One vector is turned by the same rotation once a step. Each row is the vector after some number of steps, and that number follows the row.
The counts run from 0 to 476.
[150 150 184 147 112 137 183 112 130 133 155 112 126 134 129 103 132  98
  95 115  81 127 132 121 144 172  77 138  93 129 117 118 159 161 107 148
 190 117] => 381
[161 167 152 151 111 120 143 165 102 168 105 144 112 110 135 145 116 102
 121 146 144 169 181 146 161 131 142 130 106  89 165 141 161 176 135 149
 171 146] => 410
[138 153 131 138 150  79 170 155 119 149  84  79 127 152 109 143  88  89
 138 162  95 153 149 112 145 139 152 161 147 129 127 133 134 158  99 162
 107 115] => 181
[181 143 123 154 130  96 124 106 117  63 148 107 130 115 148 115 115  95
 103 170 145 119 112 109 162 135 140 146 118 136 170 137 105 158  79 160
 154  76] => 110
[177 141 153 176 106 129 137  95  88 125 154 105  98  91 153 125 161 114
 138 139 141 136 143 135 149 132 114 108 123  71 192 139 110 161 108 130
 168 115] => 330
[156 164 180 140 128  98 166 153 140 141 105 108 130 129 141  92 101  92
 147 114 137 154 136 107 162 163 103 142 128 109 110 120 141 166 102 164
 180 108] => 59
[146 104 145 161 113 157 172 144  91  87 131 124 115 123 132 109 136  96
 149 156  80 116 153 134 130 140  90 122  93  88 201 130 108 165 120 159
 127 138] => 106
[158 147 141 161  95  88 154 123 110 190  89 121 113 126 149 134 101  99
  69 169 127 158 166 132 119 151 149 112 101 140 148 131 164 162 140 115
 122 138] => 173
[144 142 168 138 123 134 174 129 104 116 143 104 113 122 130  88 151  94
 126 115  56 111 109 108 133 159  68 131 112 122 134  88 130 156 107 137
 145 100] => 290
[145 132 146 171  97 141 167  95  97 142 143 114  94 114 150 169 145 124
  69 171  84 127 139 142 106 144 103 104  97 131 192 147 140 159 123 107
 112 125] => 434
[122 141 152 152 106  90 169 111 122 121 113 131 117 156 143  76 108 104
 112 151 104 150 124 110 126 148 100 139  79 162 139  84 119 141  65 173
 127 117] => 387
[152 143 155 161 106 102 155 177 126 130  94 150 127 125 153  73 102  77
 147 128 136 155 140 117 154 151 108 140 102  98 149 103 143 171 111 178
 157 123] => 58
[151 125 169 172  95 130 174 185 114 106 112 133 108 104 135 113 119  94
 157 154 158 154 126 133 148 122  88 115 121  86 186 131  96 147 123 149
 125 137] => 148
[151 159 156 117 111  85 169 138 112 182 106  94 126 143  98 102 101  97
  82 119 118 173 169 115 160 142 133 144 126 143  87 102 154 153 118 144
 153 121] => 132
[116 139 147 170  83 145 166  93  90 158 121 110  82 147 143 124 149 126
  95 168  84 137 152 138  96 133 105  99  94 121 187 109 119 134 127 150
  99 148] => 167
[111 196 112 122 115 108 132 106 123 134 111  71  96 146 141 151 120  95
  96 195 131 143 120 117 121 116 139 140 137 171 131 145 109 140 109 154
  91  87] => 170
[153 162 131 148  98  90 146  93 113 155 126 102 100 122 152 176 118 113
  69 176 170 168 144 140 134 126 160 119 135 155 158 157 123 142 107 125
 126  97] => 80
[107 168 142 136 109 112 173 117 121 154 104  61  93 160 136 140 120 105
 115 177  95 142 113 110 108 145 111 132 139 163 127 119 112 129 106 149
  83 105] => 169
[127 185 172 120 129 146 170 146 125  88 144 105 109 135 124 110 141  90
 134 139  89 112 105 117 144 142  65 150 132 128 137 105 118 161  99 178
 156  98] => 467
[174 162 136 133 118 118 121 130 130  72 143 145 128  97 142 110 120  90
  88 169 166 125 118 116 160 125 128 135 103 145 168 143 122 167  92 149
 169  80] => 378
[162 168 163 142 141 126 174 156  80 163 142 121  99 123  98 136 155 114
 137 125  94 143 165 142 167 125 103 132 114 104 141 110 160 173 110 140
 167 160] => 52
[139 147 146 143 146 115 158 160 106  93 115 113 112 132 129  77 129  96
 167 130  76 130 116 107 148 148  80 147 104 120 153  77 123 158  84 170
 123 114] => 375
[131 158 127 118  75 130 152 163 100 115 126 115 107 126 105 127 137 101
  75 171 154 154 165 134 144  83 130 103 134 140 165 109  85 132 134 156
  88 112] => 220
[143 130 160 163  81 150 159 105  99 100 166 126  91 117 134 119 160 127
  91 166 131 138 126 135 126 112  91  98 101 137 194 108  83 130 100 132
 129 121] => 476
[164 136 123 129 102 101 139  70 108 113 166 106 135 136 121 133 126 107
  41 159 135 141 150 136 151 121 149 125 118 168 143 133 107 141  88 142
 154  86] => 122
[130 150 163 177 117 119 174 134 110 132 112 109 101 141 150  89 127  98
 183 135 106 142 117 106 125 150  82 138 117  99 160 100 110 148  85 172
 123 126] => 241
[125 175 122 123 102 113 149 129 126 100 107  79 125 132 137 153 107  87
  69 191 130 134 124 120 131 131 140 145 131 176 145 145 109 134 130 146
  90  69] => 438
[139 155 172 157 110 154 151 110 108 143 132 112 102 112 158  99 147  99
 126 114  86 119 129 118 122 164  90 123 104  65 172 132 164 166 127 156
 162 122] => 423
[131 174 142 127 123 104 160 151 110 163  98 131 113 162 116 122  88 101
 102 156 110 172 176 136 151 119 146 148 112 150 110 101 141 143 105 186
 149 148] => 223
[166 117 164 160  80 113 177  99 107 125 175  95 111 110 115 144 155 126
  62 153 136 151 124 127 145 126  98 112 116 170 154 118  96 142 105 100
 143  98] => 299
[131 139 155 118  94 133 170 110 121  92 154  69 129 111 131 101 160  91
  74 130  83 114 109 109 135 135  80 122 136 143 134 108  93 137 121 128
 130  61] => 115
[190 127 149 157 121 132 145 133  87 103 173 128 112  86 127 111 159 107
 102 138 118 126 151 125 156 124 101 115 102 101 190 122 120 170 108 117
 162 124] => 464
[118 179 165 141 118 148 168 115 112 116 137 105  92 148 157  95 148 104
 166 146  90 142 115 116 124 144  64 143 108 116 151  99 110 142  86 176
 143 120] => 65
[147 186 167 141 140 124 156 148 125 167 116 120 118 134 132 122 101  91
 139 121 129 150 155 134 149 155 124 150 123  88 120 128 167 171 104 178
 191 132] => 235
